One turning vector, and how many steps it has turned:
The counts run from 0 to 489.
[ 12  -5  19 -13  25 -14   3 -14   5  -4  10   1 -25 -27  19 -37  17  12
  -1 -13 -11  -7 -33   6 -23   5   9 -15  13  32   8 -10  31  -1 -20 -41]
453
[ 38 -34 -11   6  28 -15 -14  -2  23  17  18  -8 -26 -10  22  -6   5  16
 -24   9   2   0 -32 -14   3  22 -17 -32  16  -2 -11  -1 -15 -14  12 -29]
133
[-18  10 -35 -12   2 -24  45  -3  17  13  14 -15  -9  10  21  17 -29  -8
 -23   1   0   9  12  -7   0  -1 -38  16 -14  -3 -21 -19  31  25  13 -17]
279
[ 10 -18  10   8  29 -18 -23   8 -18 -14   9 -11   1  21  -4 -40   3  26
 -21  -6 -40  12 -32  10 -26  -3 -17   0  -8  17  12  -3   7 -12 -19 -43]
22
[ 19   3  -5 -24  12 -22   9  26   1 -10  -7 -14  13   0  -6 -12 -24  17
 -15  17 -16  -3 -25 -18 -38  -6   6 -42  18  -3  -8 -18  60   6  -6 -24]
481
[ -1  13 -10 -19  -3 -40  43 -11  -1  16   6  -3 -19  -2   7   3 -50  13
 -16  10 -13   0  -5 -21 -10  31 -18 -17 -17  -6 -11 -24  21  14  14 -15]
283
[ 14 -21  15   6  28 -18 -17 -13  10  -5  12   7   7   6  22   0   8  21
 -37 -10   2   1 -54 -12  -1  13 -25  28 -20  18 -20  -8 -22 -25  23 -19]
120
[ 22   3 -29  -3   7 -34  30  18   6   9  19 -13  -6  28 -17   9 -22  21
  -4  18   5 -21 -21 -19 -29 -31  31 -25  19  -1 -14   1  15 -12 -16 -19]
67
[  3   2 -34 -20  -5  -6  36   9  25  -3  13 -29   7  11  -6  13 -12  11
 -17  17  14 -10 -24 -11 -27 -49  14  12  -4  23  -6   5  29   6 -18  -5]
64
[ 18  -7  -8 -39  13  10   7  -2  21  -1  -3 -21  -9 -15  24   0  21  -1
 -33  14  -2   1 -21  -4 -16 -19 -14  -9  15  20   6  -6  51  23 -14 -37]
460
[ 22 -17  -6   0  20   8   3   1  42 -20  11 -21 -22 -21  10  -2  -4   4
 -26   8   1   3 -38 -25 -16  34 -21  13  -1 -11 -11  10  42   7  21 -15]
152
[ -3 -10 -25 -22  20 -44  10  32  11  -7  12 -37 -27  10 -16  -1  -7   7
   9  12 -14  -1 -11  -6  15  -6  24 -17  15  21 -29  25   1 -14   4 -29]
364
[  0   9 -14 -28  18 -14  11  14  17   1  15 -18   0 -12  27 -27   0  -6
  -4   1  -9   4 -12  -9 -26 -38   4 -46  18  18   8 -22  41   1 -14 -25]
475
[-14  10  11  15  23 -17  11   6  -3  25  14 -10   6 -20  24  43 -12  24
   8  -3  -3  -9 -15  22  -3   4  -3  20 -55  24  -1 -17  24  -4  -2 -14]
405
[-21   3 -14  -8  -2 -27  49 -15  16 -19  11  -1 -14  12  -5 -10 -26   1
 -14  -2  -5  14 -26  -9  -4  30 -26  26  -9   5 -37 -22  33  17   6 -14]
268
[ -5  18  -7  -5  13 -12  -3  25  20 -14  -7 -21  27 -10  20  -3 -30 -12
  -7 -10  -5   1  -7  -9 -50 -31 -11   8 -17  32   2 -14  57  -4  -3 -13]
488
[ 21 -15   0  -2  24 -25   5  12 -10 -26   6 -35 -16  15  -5 -32   5   5
 -20  -5 -36 -20 -10  17  -2  20   2  11  -8  13  14  18 -20 -24 -18 -34]
336
[  4 -10  -2 -25  10 -14  19  24  20 -31   6 -56  -5 -30  -9 -13  12   8
   5  -3 -15 -15 -16  23  -8  11  24   6 -16  40 -11   0  17   6 -24 -11]
355
[ -3 -12 -38  -8  26 -26   9  35  16 -14  18 -54 -25   5  -3 -11  22 -17
  11  -5 -17 -13   3  19   4 -18  14   6  10  29 -13   6  -1 -14 -20 -26]
358
[  2  10 -11  -6  22  11   9   0  16  -4   3 -30  46   4  43  41 -30 -24
 -18  25  -8   2   3  -9  -5   0   2  -7 -21 -13  17   3  19 -15 -10 -12]
196
[ -4 -16 -14   2  13 -25  31  -7  23 -29   9   1 -14  28  -2  -9  -3 -10
 -12  -1  -3  16 -28   3   0  36 -18  29   2  16 -46 -16  18   4 -12 -26]
252
[ 11  -7  23  12  39 -13  -2 -23 -13   3  19  16 -21   6  18 -12  23  25
  -5  -9 -16 -15 -46   6   0   8  -6  11  -5  17  15  -2   3 -22 -17 -47]
435
[  4   3 -26  -5  34  -9  24   6  24  -3  23 -16 -22 -10   4 -24 -11  -7
 -10  14 -15   0 -28 -38 -11   5   6 -36  31 -38   6  -3  23 -18   5 -15]
166
[  0  -4   1 -17  30   5   1  -6  15 -13  16  -9 -14 -13  31 -26  37  -5
 -16 -19 -10   0 -23   3 -19 -27 -15  24  13  29  19  -7  34   1 -16 -43]
456
[-22   8  -9 -10  12 -21  32  23   1  20  21 -30  13  -8   9  52  -3  21
  -2  21  11  -4 -26   5  20 -17   7   1 -28   9  -8 -25  26   7  -2  -6]
394
[  9 -12  -4  -6  16   7   6  -3  13 -15   2 -19  46  29  38  41  -2 -29
 -34  26  -4  12  -5   4   4   8   0   8 -23  -2   6  -5  -3 -16 -31 -18]
213
[ -5  13 -17 -19  24 -16   2  20  14  -4  20 -10  -4  -2  22 -35   9 -12
  -2 -12 -12   3  -7  -9 -23 -41  -3 -28  27  21  12 -13  37 -12 -11 -38]
474
[  0   4 -43 -10   4 -13  37   9  17  -1  13 -21  10  27  -7  13  -7   7
 -18  14  10 -12 -22 -15 -25 -53  13  17   8   9 -14  12  26  -7  -7 -15]
65
[  4  29   6  17  38 -13  22   4  10 -14  15 -16  20   0  11 -11 -24 -10
   6   2 -23 -23 -16 -15 -28  20  26 -22  -5 -25  20 -19  19 -44 -12  -9]
188
[-24   7 -29  -1  26 -37  27  38  17   7  28 -44 -11  -1   0   1  11  -2
  20   0  -1  -8  -5  12   8 -26  22 -12   5  13 -20 -23   7 -11 -10 -13]
375
[ 13  12 -16  13  15 -39  20  10   5   3   8  -4  -1  19 -13  -1 -32  18
  11 -15   3 -28 -13 -11 -43 -20  36  -1  -2  13 -20   3  12 -36  -9 -20]
72
[ 21  -8  -8 -32  17  -1   6  -1  14   9  15 -13 -17 -24  33 -14  18  -1
 -21   9  -3  -7 -21   4 -17 -19  -7 -32  25  22  12 -14  39  16 -24 -36]
459
[  2 -19  -7 -20  27 -29  11  21   2 -26  13 -43 -16   3 -21 -36  13   2
   7  -6 -31 -14 -19  14   2  11  28   1   1  30 -11   8 -10 -19 -16 -21]
353
[ 16  -5 -14 -35  16   6   6   4  18  -5   5 -17  -8   1  26   1  23  -4
 -35  13  -5   4 -24 -12  -8 -26 -25  13  23  19   1   4  56  17  -7 -44]
461
[ 15  20 -15   5   7 -38  18   6   8   4   3 -12   3  -2  -1   5 -35  21
  12 -12   7 -37 -20  -6 -47 -12  42 -12  -5  21 -15  -3  18 -21  -7 -11]
73
[-17  10 -16   3  -2 -26  50 -14  20  -8  11 -17  -9 -11  10  -6 -18   1
  -9 -15   8  -5   1  14 -14  26 -22  20 -22  10 -21 -42  40  20  -8  -5]
273
[  2  -9   9 -28  13   1 -16   0  -5  20   5 -24  15  -9  32  -7  -5  16
 -44  14 -12  27 -10  10  -7 -16 -28 -12 -26  30  24  -3  17  25 -10 -43]
14
[ -5 -18   1 -33  18 -21  12  16   6 -40   2 -42  -9   8 -22 -26  13   3
 -12   7 -23  -4 -29   0   5  10  13  34 -15  30 -18  22   4 -12  -6 -19]
351
[ 15 -16  -2 -18  29   8  -3 -13   5   8   5   1 -26   7  31   7  17   0
 -31   6 -10  13 -25  -6   3 -15 -26  20  15  19  13  20  20   1 -11 -54]
445
[ -8 -11 -32 -13  -2 -17  40 -12  33  10  19 -10 -25 -16  25   3 -28 -14
  -3   4   7  22   9   6   2   6 -10 -22  -1  24 -29 -23  12  27 -14 -19]
261
[  9 -26 -26 -13  12   2 -19  14   9  -6  11 -24  -3  16   1 -15  -7   3
 -26  19 -19  31 -20  -4 -17 -34 -24  15   0  22  11  24  12   6 -14 -44]
32
[  7   4 -20   5   8 -32  10   6  15  -9  11  -6 -11  -7 -18 -30 -33  24
  10  -4 -10  -7 -18  -9 -42 -20  36 -10   0  27  -9  14  16 -20 -13 -26]
56
[ 18 -24  -2  19  32 -12 -15  -8  30 -13  17   5 -21  -9  18 -22   7   8
 -20 -15  -3   8 -44 -23  -7  24 -26  22  -1   9 -17  13  -1 -26  24 -29]
137
[ -3 -14   4 -20  30  -9 -23  10 -15  11  14 -15  10  24  19 -18   3  13
 -38   6 -21  29 -16  -6  -2 -28 -33  -2  -2  15  13  10  -3  -6  -7 -47]
16
[ 23 -14  -1   2  35  -5  -2 -14   5  27  24   3 -33  -5  45  -5  34   6
  -9 -14  -7  -6 -13  19  -6 -13  -6  -8  14  21  30  -8   6  -4 -31 -52]
441
